Each row of Z is roughly a mix of the hidden directions of one of several groups; one row fits no group.
Z, 78 rows:
[[-10  22   8   5 -14  17   8  -8  -5  14   4 -13   2  -3]
 [ -1 -10   6 -12   6   3  10   0  19  -1  13 -12  26  -1]
 [ 20   0  -6 -24   8  18  -9   1  -4  11 -12  -2  -3  -2]
 [  2   5  -5  19  -3  -7  -3   0 -12  -5 -12  12 -29  -1]
 [  3  10   1   3  18   4 -21   4   9 -12  -4   9 -20 -11]
 [ 26 -10   0   2  -2 -15 -15   3  13   3  15  -6   4   0]
 [-17  10 -14 -16 -11   2  20  -2   0  17  -1 -10  -2   0]
 [  9 -13  11  -3   6 -24  -1  -1   7 -18  -8   5 -15  -8]
 [-18  11  -9  25   6   3  -8  12   0  -4  13   9  -4   8]
 [ -4 -10  -2  -8 -18   0  23   0 -10  12   5 -12  15   8]
 [-11  12   7  -8  17   1 -14   5  12 -14  -5   5 -17 -12]
 [-19  12 -15  12   4  18  15   6   5   8  12  -4   2   4]
 [ -8  -5 -13  17  13  -6 -15  13  -1 -10   8  18   0  11]
 [ 10   8 -11 -24  -6   6 -11  -3  -9  21 -11  -1  -2   2]
 [ -1  -1  -6   7 -16 -16  12 -18  -1  14   0   0  20   7]
 [  2  -2  -3 -27  -3   2   3  -2   9  15   6 -12  22   1]
 [ -1   4 -11 -29 -14  -1  -3   2  -8  21  -1  -7   0   3]
 [ -4  12   3  -1  20   9 -18   8   8 -12  -4   7 -19  -9]
 [ 15 -11   4 -26  -4   1  14 -11   3   5 -12 -11   3  -8]
 [ -6  13   8   6  21   4 -22   3   9 -13  -5  11  -8  -5]
 [ 12   0  -3 -30  -5   4  -1  10  -5  17  -2 -12  -9   2]
 [  3   8   1  21   2   3 -11   1 -15  -8 -11  13 -23   0]
 [-16  15   1 -14  14  18  -4  14   1  -3  -2  -2 -17  -4]
 [ 15 -13   4 -26  -3  -1  14 -10   4   3 -12 -10   2  -9]
 [-24  12 -13  19   3  13   1   6  -5   1   7   8   7   9]
 [-11  -1  13  28   6  -2   2  -2   6 -19   9   6  10   0]
 [  7 -18  -3  -9 -20  -2  22   2 -10   8   5 -13   6   3]
 [ 14 -15   6 -25  -2  -5  13 -11   2  -1 -15  -6   0  -9]
 [  7 -20   5   0 -18 -14  15  -7  -5   2   4  -7  19   5]
 [-14   2  11  29  -1 -13   4  -3   7 -14  10   4   6   2]
 [ 21 -19 -12 -20   8   1   3   7  11   6   4  -8   3  -1]
 [-13   2  -7 -19 -11   9  23   6  -7  13   3 -14  -1   3]
 [-19   7  -5 -19  -9   8  21   4  -4  13   1 -12   1   2]
 [ 12 -12   3 -26  -4   1  14 -12  -1   3 -16  -6   7  -6]
 [ 13  -8  10 -23  -7  -1  15 -13   1   4 -14 -11   0 -10]
 [ -1  -3   0 -27  -3   6   2   1   7  11   9 -12  24   1]
 [-10  17   6   0  21   9 -18   6   8 -11  -4   9 -11  -5]
 [ -6  13   0  -4  16  -5 -16  -2  15 -11  -6   8 -19 -15]
 [-19  -1   9  25  -3 -10   6  -2   5 -15  12   4  12   1]
 [-19   7 -19  16   8  13   0  10  -3   3  10   8   9  11]
 [  7 -15  11  -4   4 -23  -4  -4   1 -19 -13  10 -11  -5]
 [-14  -8   8  19   6   1   8  -2  10 -20  11   3  18  -3]
 [  0  -6  -9  -1 -21 -14  19 -14  -2  15   2  -6  13   4]
 [ -2  -7   0 -24  -2   1   8   2  12   8  11 -14  23   0]
 [ -2  -4   9 -18   2   5   3   3  13   4  14 -14  27   2]
 [  9   6  -3  18   3  -2  -7  -2 -11  -3 -15  12 -27  -1]
 [-18  -4  -1  25  -3 -11   9  -9   5 -14   6  10   9  -3]
 [-26   6 -14   9   5  17  14   1  -5   4   0   6  10   7]
 [ -9  10  13  -4  19  -1 -17   4  12 -18  -4   8 -10  -9]
 [  4   0  16  10  15  -8 -21  -2   9 -20  -2  12   1  -4]
 [ -7   8  -4  23   5  -3 -22  13  -3  -5  13  12  -2   9]
 [ -4  -2 -15 -17 -15   4  21   3  -5  15   2 -13 -10  -2]
 [  3   9   5  20  13  -8 -22 -11   8  -8  -4  16   6   1]
 [  1  -3   1  20   2  -5   5   6  -7 -14  -5   6 -30  -2]
 [-10  12  -2  26   3  -4 -15  12   3  -4  16   5  -9   5]
 [ 12   7  -4 -25  -6   2  -7   7 -10  19  -6  -8 -13   4]
 [-18  13  -2  27   3  -1 -11   8  -3  -6  10  10  -5   7]
 [ -5  -5   8 -14   3  10   2   2  11   0  13 -10  31   1]
 [-10   7  -3  21  -7  -4  -6   0 -18  -7  -7  13 -21   0]
 [-11  13  12  19  -7  -6 -20  -3 -15  -7  -3  13   1   6]
 [ 24   9   1 -12   5   6 -14   3  -6  15 -12  -3 -16   4]
 [ 23 -22  -4   8 -16 -14   7  -7  -5   2   4  -3   6   1]
 [-13  -1  12  29   4  -4   2  -1   5 -19   9   6   6  -1]
 [  1  -7   8 -17   5   6   6   2  15   2  13 -14  26   1]
 [ -2  10  -5  17  -9 -13  -5  -2 -13   2  -9  10 -26   2]
 [ -6  24   9  17 -11   8  -4   2   2  10  15 -13  -8  -2]
 [ -1 -10  11   5   5 -23  -3  -3   1 -21 -12  12 -13  -5]
 [-20  21   6  18 -10   9  -5  -5 -14   3   1   5   5   5]
 [ 19  -8   7  17   9  -9 -21  -4   5 -15  -2  12  -2  -4]
 [ 13   7  -8 -26  -1  12 -12   1  -9  18 -10  -3  -4   2]
 [ 20   2  -3 -25   1   1  -2   6   0  18  -7 -11 -13   2]
 [-11   1  12  31   4  -4   0  -2   3 -19   6   7   5   0]
 [-15  15  11  -2  20   3 -17   3  10 -14  -4   9  -6  -5]
 [  2 -15  -1   2   9 -18 -15   2  -5 -17 -10  21   1   5]
 [-20   1  15  12  -8 -12   6   6   5  -7  19  -6  13   5]
 [-18  13  15  -7  19   7 -12   8   8 -15  -3   5  -6  -5]
 [ -4  10   2  -7  18   9 -14  10   8 -12  -4   4 -23 -11]
 [ 20 -22   0 -19   5 -12  -9  -2  -2  -7 -11   8   5   0]]
Here is one row of each group, with its name. Which group are the others in?
[-10  -4  -7 -14 -18  -1  24  -1  -6  15   2 -12   8   4] : <77>
[ 17 -15   8 -19   1 -12  11  -6  10  -4  -9  -8  -9 -11] : <128>
[-14  -5  13  22   3  -5   8   0  10 -17  14  -1  15   0] : <81>

[  4  -8   2 -15  11  14   1  -4  14   1   4  -6  29  -3] : <81>
[ 12 -10   7   1   1 -16 -26   1  -9 -10  -7  16   2   5] : <128>
[ 15 -10   1 -27  -5   6   9 -10  -4  10 -12  -8  12  -4] : <128>
[ 16  10   0  -4  -8  12  -7   5   6  20  17 -19   1  -1] : <128>
[-25  21   2  23  -4   8   6   0  -3   0   6   1  -4   2] : <128>
[-15   7 -12   5   6  14  25   4  12   6   9 -11  -4  -3] : <128>
